[ 64 109  64 148 138 138 160]  Vok
[168 114  93  98 114 112 141]  teb
[112 119 143 124 144 184  84]  med
[ 64 109 148 148 138 138 119]  tazut
succ: [93] : [98]
again teb:  : [114]
asked: [168 114  93  98 114 112 141] : teb
asked: [ 64 109  64 148 138 138 160] : Vok
asked: [112 119 143 124 144 184  84] : med
succ: [144] : [184]

[175 120 175 175] -> maso
[171  64 101 100] -> tazut
[171  63 101 115] -> lepaf
succ: [63] : [101]
asked: [175 120 175 175] : maso
succ: [64] : [101]
again maso:  : [175]
asked: [171  64 101 100] : tazut

[128 131 125 126 127 128 132 129 127 130 128 128 127 127 127 129 130 128
 129 129 125 130 128 128 127 128 129 128 125 125] -> teb
[124 124 128 124 128 127 128 129 128 128 124 130 126 126 126 128 124 128
 129 130 128 126 129 129 127 130 128 127 128 130] -> Finad
[128 131 125 126 127 128 132 129 127 130 128 128 127 127 127 129 130 128
 129 133 127 127 129 128 125 129 129 128 130 132] -> ledu
[128 131 134 126 127 128 132 129 127 130 128 128 127 127 127 129 130 128
 129 133 127 127 129 128 125 129 129 128 130 132] -> lepaf
asked: [128 131 134 126 127 128 132 129 127 130 128 128 127 127 127 129 130 128
 129 133 127 127 129 128 125 129 129 128 130 132] : lepaf
asked: [128 131 125 126 127 128 132 129 127 130 128 128 127 127 127 129 130 128
 129 133 127 127 129 128 125 129 129 128 130 132] : ledu
asked: [124 124 128 124 128 127 128 129 128 128 124 130 126 126 126 128 124 128
 129 130 128 126 129 129 127 130 128 127 128 130] : Finad

[126 127 128 129 129 130 130 131 131 131 131 131 132 132 133 133 134 135
 136 137 139 140 141 142 143 144 144 144 144 144 143 141 140 138 136 134
 132 130 128 125 123 122 120 118 117 116 115 114 113 113 112 111 111 110
 109 108 107 105 104 104]  Nusiz
[127 128 128 128 129 129 128 129 128 128 138 143 129 129 130 131 132 133
 135 136 137 138 139 139 128 139 139 137 136 135 133 131 130 127 126 125
 124 124 124 125 126 127 130 131 134 136 138 140 141 142 142 141 140 138
 135 128 129 125 121 117]  maso
[132 131 130 129 128 127 125 123 121 119 116 114 112 110 108 106 105 104
 104 104 104 105 107 108 110 112 114 117 119 122 124 127 129 130 132 133
 135 135 135 136 135 135 135 135 135 135 136 136 137 138 139 141 143 145
 147 149 151 153 124 155]  nupe
[141 142 143 142 140 138 134 131 126 122 117 113 110 106 104 103 102 103
 105 108 112 116 120 124 129 133 137 140 142 142 142 142 140 138 135 131
 127 124 121 118 115 113 113 112 113 114 117 119 122 125 128 131 134 136
 137 138 139 138 137 135]  Lis
[118 119 122 124 126 128 130 132 135 137 139 141 142 143 144 145 145 146
 146 146 146 147 146 147 148 149 150 152 154 156 158 161 164 167 169 171
 173 175 176 176 177 177 176 175 174 173 172 170 169 169 168 168 168 169
 170 171 173 175 176 178]  lepaf
[125 126 126 127 128 129 131 132 134 135 137 138 140 141 142 143 144 144
 144 144 144 143 142 141 139 137 136 134 132 131 129 127 126 125 124 123
 123 123 123 123 123 123 123 124 124 124 123 122 122 121 120 118 117 114
 113 110 109 107 106 104]  med
[132 133 134 133 133 133 132 131 130 129 128 127 126 125 125 125 125 126
 127 128 129 131 133 134 136 138 140 141 142 143 143 143 143 142 141 139
 138 136 134 132 131 129 128 126 125 125 123 123 123 123 123 123 123 123
 124 123 123 122 122 121]  Vok
[146 146 146 146 145 145 144 143 142 140 139 138 137 136 135 134 134 134
 134 135 135 136 137 138 139 139 140 140 141 142 141 141 140 140 139 138
 137 136 135 134 133 133 132 132 131 131 132 132 132 133 133 133 133 133
 134 134 134 133 132 131]  Finad
[120 121 122 122 122 121 120 118 116 114 111 109 107 106 104 104 104 105
 106 108 110 113 116 119 122 125 127 129 131 132 132 132 131 130 128 126
 124 122 120 119 117 116 115 115 116 117 118 120 122 124 126 128 130 131
 132 133 133 133 132 131]  tazut
[105 104 102 101 101 102 102 104 106 108 110 112 115 117 119 120 121 122
 122 122 122 122 121 121 121 121 121 122 124 126 128 132 135 139 143 148
 152 157 161 164 168 171 173 175 176 176 176 175 175 173 172 170 168 166
 165 163 162 161 160 159]  zata
asked: [120 121 122 122 122 121 120 118 116 114 111 109 107 106 104 104 104 105
 106 108 110 113 116 119 122 125 127 129 131 132 132 132 131 130 128 126
 124 122 120 119 117 116 115 115 116 117 118 120 122 124 126 128 130 131
 132 133 133 133 132 131] : tazut
asked: [132 133 134 133 133 133 132 131 130 129 128 127 126 125 125 125 125 126
 127 128 129 131 133 134 136 138 140 141 142 143 143 143 143 142 141 139
 138 136 134 132 131 129 128 126 125 125 123 123 123 123 123 123 123 123
 124 123 123 122 122 121] : Vok
asked: [126 127 128 129 129 130 130 131 131 131 131 131 132 132 133 133 134 135
 136 137 139 140 141 142 143 144 144 144 144 144 143 141 140 138 136 134
 132 130 128 125 123 122 120 118 117 116 115 114 113 113 112 111 111 110
 109 108 107 105 104 104] : Nusiz
asked: [132 131 130 129 128 127 125 123 121 119 116 114 112 110 108 106 105 104
 104 104 104 105 107 108 110 112 114 117 119 122 124 127 129 130 132 133
 135 135 135 136 135 135 135 135 135 135 136 136 137 138 139 141 143 145
 147 149 151 153 124 155] : nupe

[139 116 151  62  87] = zata
[110 107 140 111 115] = Vok
[136 131 170 119 177] = teb
asked: [139 116 151  62  87] : zata
asked: [136 131 170 119 177] : teb

[147 104 123 122 120 135 144 145 133 156 137 117 137 127 145 174 121 125
 131 139 121 110 111 136 106 150 109 166 113 146 143 134 120] = zata
[162 135  92 142  88 127 129 122 138 125 112 129 149 129 152 138 141 148
 138 159 139 133 140 151  97 109 146 124 131 127 124 128 110] = lepaf
[156 103 118 126 103 131 149 149 137 157 126 126 122 136 152 178 127 138
 141 150 126 105 114 141  93 139 115 172 115 148 140 131 115] = Vok
[159 132  96 140  93 128 130 124 137 128 116 126 146 128 150 141 138 144
 136 156 137 132 137 149  99 114 141 128 129 129 126 129 111] = tazut
[167 131  90 142  85 128 132 126 139 130 113 127 148 129 156 146 140 148
 139 162 138 130 137 153 148 112 143 131 128 130 127 129 108] = Finad
asked: [167 131  90 142  85 128 132 126 139 130 113 127 148 129 156 146 140 148
 139 162 138 130 137 153 148 112 143 131 128 130 127 129 108] : Finad
asked: [162 135  92 142  88 127 129 122 138 125 112 129 149 129 152 138 141 148
 138 159 139 133 140 151  97 109 146 124 131 127 124 128 110] : lepaf

[140 119 118 116 132 122 145 136 126 132 135 130 129 105 124 130 125 106
 137 132 124 128 117 112 142 115 150 137 128 117 135 118 128 133 142 128
 128 128 128 127 116 128 145 128 128 133 128 113 106 128 140 134 138 130
 109 128 140 130 148 129 121] -> Finad
[119 125 118 137 132 120 124 143 139 136 141 128 128 112 116 130 128 128
 127 124 103 126 120 128 128 133 140 126 125 139 155 133 128 132 135 121
 128 127 139 115 140 126 134 124 128 144 129 109 149 134 139 128 129 113
 119 135 158 131 106 136 118] -> ledu
[133 132 114 112 127 135 128 129 129 114 128 117 138 128 128 121 140 140
 125 128 133 146 128 130 131 139 129 115 137 114 141 133 146 141 110 135
 128 127 138 158 128 119 114 116 129 126 142 131 129 128 128 116 124 154
 131 121 119 143 141 134 132] -> med
[119 125 118 137 132 120 124 143 139 136 141 128 128 112 116 130 128 128
 127 124 103 126 120 109 128 133 140 126 125 139 155 133 128 118 135 121
 118 127 139 115 140 126 134 124 128 144 122 109 149 159 118 128 129 113
 119 135 158 131 106 136 118] -> Nusiz
[116 119 142 156 134 123 128 126 122 141 133 139 127 122 125 128 108 129
 142 128 118 110 146 122 116 118 126 139 124 148 126 128 128 132 128 121
 118 124 119  95 135 126 128 136 122 128 110 108 117 140 128 135 121 115
 128 141 140 118 104 128 130] -> teb
[120 129 140 148 128 128 135 110 113 128 130 128 132 135 136 123 109 128
 122 126 142 126 145 131 123 105 126 125 128 139 113 135 108 108 125 134
 132 132 124  81 125 129 128 135 121 128 131 140 131 126 119 132 128 130
 128 137 128 121 121 126 136] -> nupe
[126 128 100 112 128 123 113 142 142 121 136 147 128 129 106 130 144 128
 114 122 113 128 101 135 148 135 130 115 125 126 154 134 132 128 119 130
 122 126 142 133 117 129 128 125 130 134 122 128 139 142 141 115 128 121
 108 135 137 140 132 136 128] -> Vok
asked: [140 119 118 116 132 122 145 136 126 132 135 130 129 105 124 130 125 106
 137 132 124 128 117 112 142 115 150 137 128 117 135 118 128 133 142 128
 128 128 128 127 116 128 145 128 128 133 128 113 106 128 140 134 138 130
 109 128 140 130 148 129 121] : Finad
asked: [133 132 114 112 127 135 128 129 129 114 128 117 138 128 128 121 140 140
 125 128 133 146 128 130 131 139 129 115 137 114 141 133 146 141 110 135
 128 127 138 158 128 119 114 116 129 126 142 131 129 128 128 116 124 154
 131 121 119 143 141 134 132] : med
asked: [119 125 118 137 132 120 124 143 139 136 141 128 128 112 116 130 128 128
 127 124 103 126 120 128 128 133 140 126 125 139 155 133 128 132 135 121
 128 127 139 115 140 126 134 124 128 144 129 109 149 134 139 128 129 113
 119 135 158 131 106 136 118] : ledu

[118 157 121  78 135 176 123 118 137 124] : Nusiz
[139 131 139 180 139 139 128 131 128 124] : Lis
[127 143 101 136 136 155 136 145 119 133] : Finad
[141 132 148 169 110  76 144 141 141 125] : Vok
again Finad:  : [136]
again Vok:  : [141]
again Nusiz:  : [118]

[124 121 131 114 139 149 136 131 118 133]  ledu
[115 180 104 188 128 115 140 148 158 130]  teb
[156 132 148 119 123 130  98 101  71 123]  med
[147 126 103 128 134 125 145 132 123 124]  Finad
[115 180 104 187 112 115 148 112 158 112]  nupe
[125  97 158 122 134 144 127 117 127 121]  tazut
again teb:  : [115]
again ledu:  : [131]
succ: [118] : [133]
succ: [188] : [128]
succ: [122] : [134]

[118 127 117 114 109 140 146 148  96  97 138 105 117 124 158 128 118 156
  83 140 119 136 139 132 116 130 144 106 143 126 122 112 115] = med
[110 121 144 128 109 122 108 110 125 103 146 149 157 137 145 116 127 138
 136 118 108 114 130 122 128 159 133 144 127 155 119 127 139] = Vok
[112 119 140 139 123 132 118 130 110 114 144 138 136 141 145 105 156 132
 136 137 108 113 156 118 162 135 113 115 138 124 156 126 131] = zata
[ 87 132  75 135 128 102 112 159 147 137 147 131 137 131 112 111 121 122
  93 122 118 152 133 136 115 123 127 115 157 143 137 161 164] = lepaf
[136 111 127 125 118 135 153 133  98  83 136 122 113 142 167 101 119 131
  97 147 132 139 139 115 109 143 164 108 136 134 140 119 133] = Lis
[107  93 122 127 117 144  98 137 168 173 119 104 165 147  99 133 133 134
 140 134 143 144 147 137 131 111 111 131  97 142 135 145 139] = ledu
[ 92 160 140 119 127 110 104 140 148 142 148 132 130 112 132 141 138  91
  99 126 128 119 137 143 107 108 136 126 149 134  98 126 162] = Nusiz
[ 92 160 140 119 127 110 104 140 148 133 148 125 130 112 132 107 138  91
  99 126 128 119 137 143 107 108 136 135 149 124  98 126 162] = teb
[166 131 142 134 115 108 134 128  86  99  86 127 108 160 177 139 141 131
 129 131 113 117 153 126 151 103 129 110 138 146 106 100 127] = tazut
[107  86 128 124 132 140  87 143 158 176 157 124 137 133  92 153 146 118
 138 129 149 147 130 141 147 133 145 109  78 135 158 144 121] = Finad
[117 112 169 101 140 131  88 125 144 124 139 136 118 112  85  67  97 121
 100 126 128 118 104 114 129 146 142 138 139 136 139 108 157] = nupe
[138 100 134 132 124 158 113 146 135 166 113 106 128 147 110 153 143 127
 144 133 163 146 138 135 131 126 145 127 108 127 127 151 134] = maso
asked: [138 100 134 132 124 158 113 146 135 166 113 106 128 147 110 153 143 127
 144 133 163 146 138 135 131 126 145 127 108 127 127 151 134] : maso
asked: [ 92 160 140 119 127 110 104 140 148 133 148 125 130 112 132 107 138  91
  99 126 128 119 137 143 107 108 136 135 149 124  98 126 162] : teb
asked: [112 119 140 139 123 132 118 130 110 114 144 138 136 141 145 105 156 132
 136 137 108 113 156 118 162 135 113 115 138 124 156 126 131] : zata
succ: [155] : [119]

